Each path below is one point turned by a fixed rotation once a step. After each direction that follows a path, write how fast that rotation turns it, in deg/step (0 if it stays still).
Each turn is a multiple of 5 degrees from 10 to 175, or 0.
Each row of a path follows its step; steps can be skipped.
Rotation 1:
step 0: -1.34, +0.96, -2.05, -1.54, +0.61, +0.30, -0.15, -0.56, -0.16, +0.79, -1.80, -0.58, -0.72, -0.29, -0.23, +0.54, -1.09, -1.88, +0.00, +0.11, -1.25, -2.37, -0.66, +0.26, +0.21, +1.85, -0.59, -0.74, +1.47, +0.34, -0.28, -0.36, +0.79, +0.84, -1.28
step 1: +0.17, +0.85, -1.88, -0.28, +0.09, -0.70, -0.71, +0.12, -0.76, +1.25, +1.36, -0.50, -0.74, -2.17, -0.09, -1.14, -1.29, -1.95, -2.28, +0.85, -0.98, +0.67, +0.18, +0.04, -0.50, +1.28, +0.54, -0.64, +0.32, +1.05, +0.83, +0.45, +0.56, +1.31, -1.33
step 3: +0.24, +0.09, -0.71, +0.39, +0.05, -0.39, +0.06, +0.19, -1.24, +0.57, +0.79, +0.23, -0.81, -0.11, +1.84, +1.14, -2.57, -2.49, -0.65, +2.04, +0.16, +0.15, +1.34, -0.04, -1.00, +2.15, -0.30, -0.26, +0.51, +0.11, +0.85, -0.75, +0.38, -0.99, -1.15
step 4: +0.13, -0.85, -1.26, +1.17, -0.77, -2.15, -0.78, +0.09, -1.08, -0.12, +0.33, -0.36, -1.25, -0.15, +0.10, +0.62, -1.97, -0.22, -1.55, -1.15, +1.56, +0.00, +0.53, +0.20, -0.27, +1.08, +0.10, -1.88, -0.28, -0.74, +0.82, +2.42, -0.37, -1.34, -1.21
step 5: -1.29, -0.90, -1.21, +1.19, -0.66, -0.20, +0.00, -0.14, -0.39, +0.25, -0.44, +0.49, -2.02, +0.49, +0.97, +2.69, -1.32, -1.58, -0.31, +0.41, +1.04, -0.40, +0.46, +1.10, -1.43, -0.29, -0.42, -0.79, +1.89, -1.66, -0.36, -0.24, +0.98, -0.49, +0.10
step 6: -0.65, -0.34, -0.07, -0.13, +0.00, -0.59, -1.50, +1.48, +1.05, +1.28, -1.10, +0.71, -0.86, +0.51, +0.17, -0.05, -2.32, -0.51, -2.65, -0.69, +0.53, -1.14, +0.70, -0.33, -0.34, +1.60, +0.43, -0.49, +1.23, -1.07, -0.17, +1.90, +0.93, -0.02, -0.02
step 7: -1.05, +0.06, -1.80, +2.15, +0.22, +0.19, -0.81, -1.04, -0.01, +0.79, -0.79, +0.45, -1.94, -0.48, -0.74, +0.93, +0.15, -0.83, -2.54, -0.72, +0.09, -0.92, -1.35, +1.03, -0.26, -0.33, +1.23, -1.47, +1.46, +0.21, -0.30, +0.23, +0.88, +0.86, +0.29
step 8: -1.14, -0.06, -0.59, -0.04, +0.19, +0.54, -0.60, +1.58, +0.62, +1.27, -1.30, +0.33, +0.19, +0.33, +0.35, -0.57, -1.91, -2.04, -0.94, -0.19, -0.13, -1.02, -0.85, +1.19, -0.82, +0.66, +0.09, -0.29, +1.54, +1.48, -1.55, -0.27, +1.46, +1.12, -2.01
step 9: +0.18, +1.12, -2.07, +1.16, -0.10, -0.56, -0.95, -0.78, +0.08, +0.81, -0.23, -0.19, -0.68, -0.31, +1.56, +0.01, -1.00, -0.74, -2.48, +0.50, -0.95, -0.32, -1.02, -0.49, +0.67, +0.80, +1.28, -0.28, +0.61, +3.07, +0.47, +0.84, +0.24, -0.15, -0.60
Speeds:
+0.46, +0.50, -0.33, +0.09, -0.07, +0.37, +0.36, -0.24, +0.25, +0.17, +0.78, -0.16, -0.44, +0.26, +0.03, -0.35, -0.44, +0.36, +0.65, +0.34, +0.18, +0.16, +0.08, +0.54, +0.55, +0.35, -0.12, +0.07, -0.01, +0.62, +0.23, +0.12, +0.05, +0.16, -0.50 => 45
-0.26, -0.21, -0.23, +0.61, +0.47, +0.50, -0.21, +0.53, +0.41, -0.12, -0.22, +0.22, +0.30, +0.29, +0.29, -0.04, +0.08, +0.03, -0.02, -0.02, +0.17, -0.01, -0.72, +0.35, +0.25, -0.30, +0.60, +0.78, +0.10, +0.53, -0.10, +0.41, -0.07, -0.43, +0.24 => 25
+0.29, +0.28, +0.50, -0.17, -0.08, +0.06, -0.22, -0.34, -0.08, +0.55, -0.55, +0.23, +0.06, +0.39, +0.31, +0.43, -0.06, +0.15, +0.04, +0.55, -0.59, -0.61, +0.28, -0.16, +0.27, +0.89, +0.30, +0.33, +0.00, +0.08, +0.18, +0.25, -0.35, -0.20, +0.43 => 120
+0.72, -0.65, -0.42, -0.03, -0.01, -0.01, -0.15, +0.42, -0.21, -0.78, +0.37, +0.36, +0.28, +0.20, +0.00, +0.27, +0.15, -0.01, +0.03, +0.48, +0.33, +0.08, +0.18, +0.51, -0.23, +0.50, -0.32, -0.23, +0.10, -0.48, +0.49, +0.24, -0.22, -0.38, +0.36 => 40
-0.39, -0.15, -0.01, -0.18, +0.18, -0.19, -0.23, -0.35, +0.18, -0.25, +0.31, +0.73, +0.11, -0.02, -0.27, -0.30, -0.02, +0.13, -0.92, +0.35, +0.09, +0.28, +0.30, -0.71, +0.66, +0.04, -0.30, +0.34, -0.28, +0.25, +0.50, +0.34, +0.34, -0.14, -0.32 => 135
-0.25, +0.15, +0.23, +0.44, +0.70, +0.28, +0.06, -0.25, -0.17, +0.20, +0.02, +0.09, -0.02, +0.36, +0.15, +0.40, -0.67, +0.04, +0.44, -0.38, +0.17, +0.31, +0.37, -0.19, -0.35, -0.39, -0.44, -0.09, -0.32, -0.37, +0.41, +0.87, +0.13, +0.28, +0.45 => 45
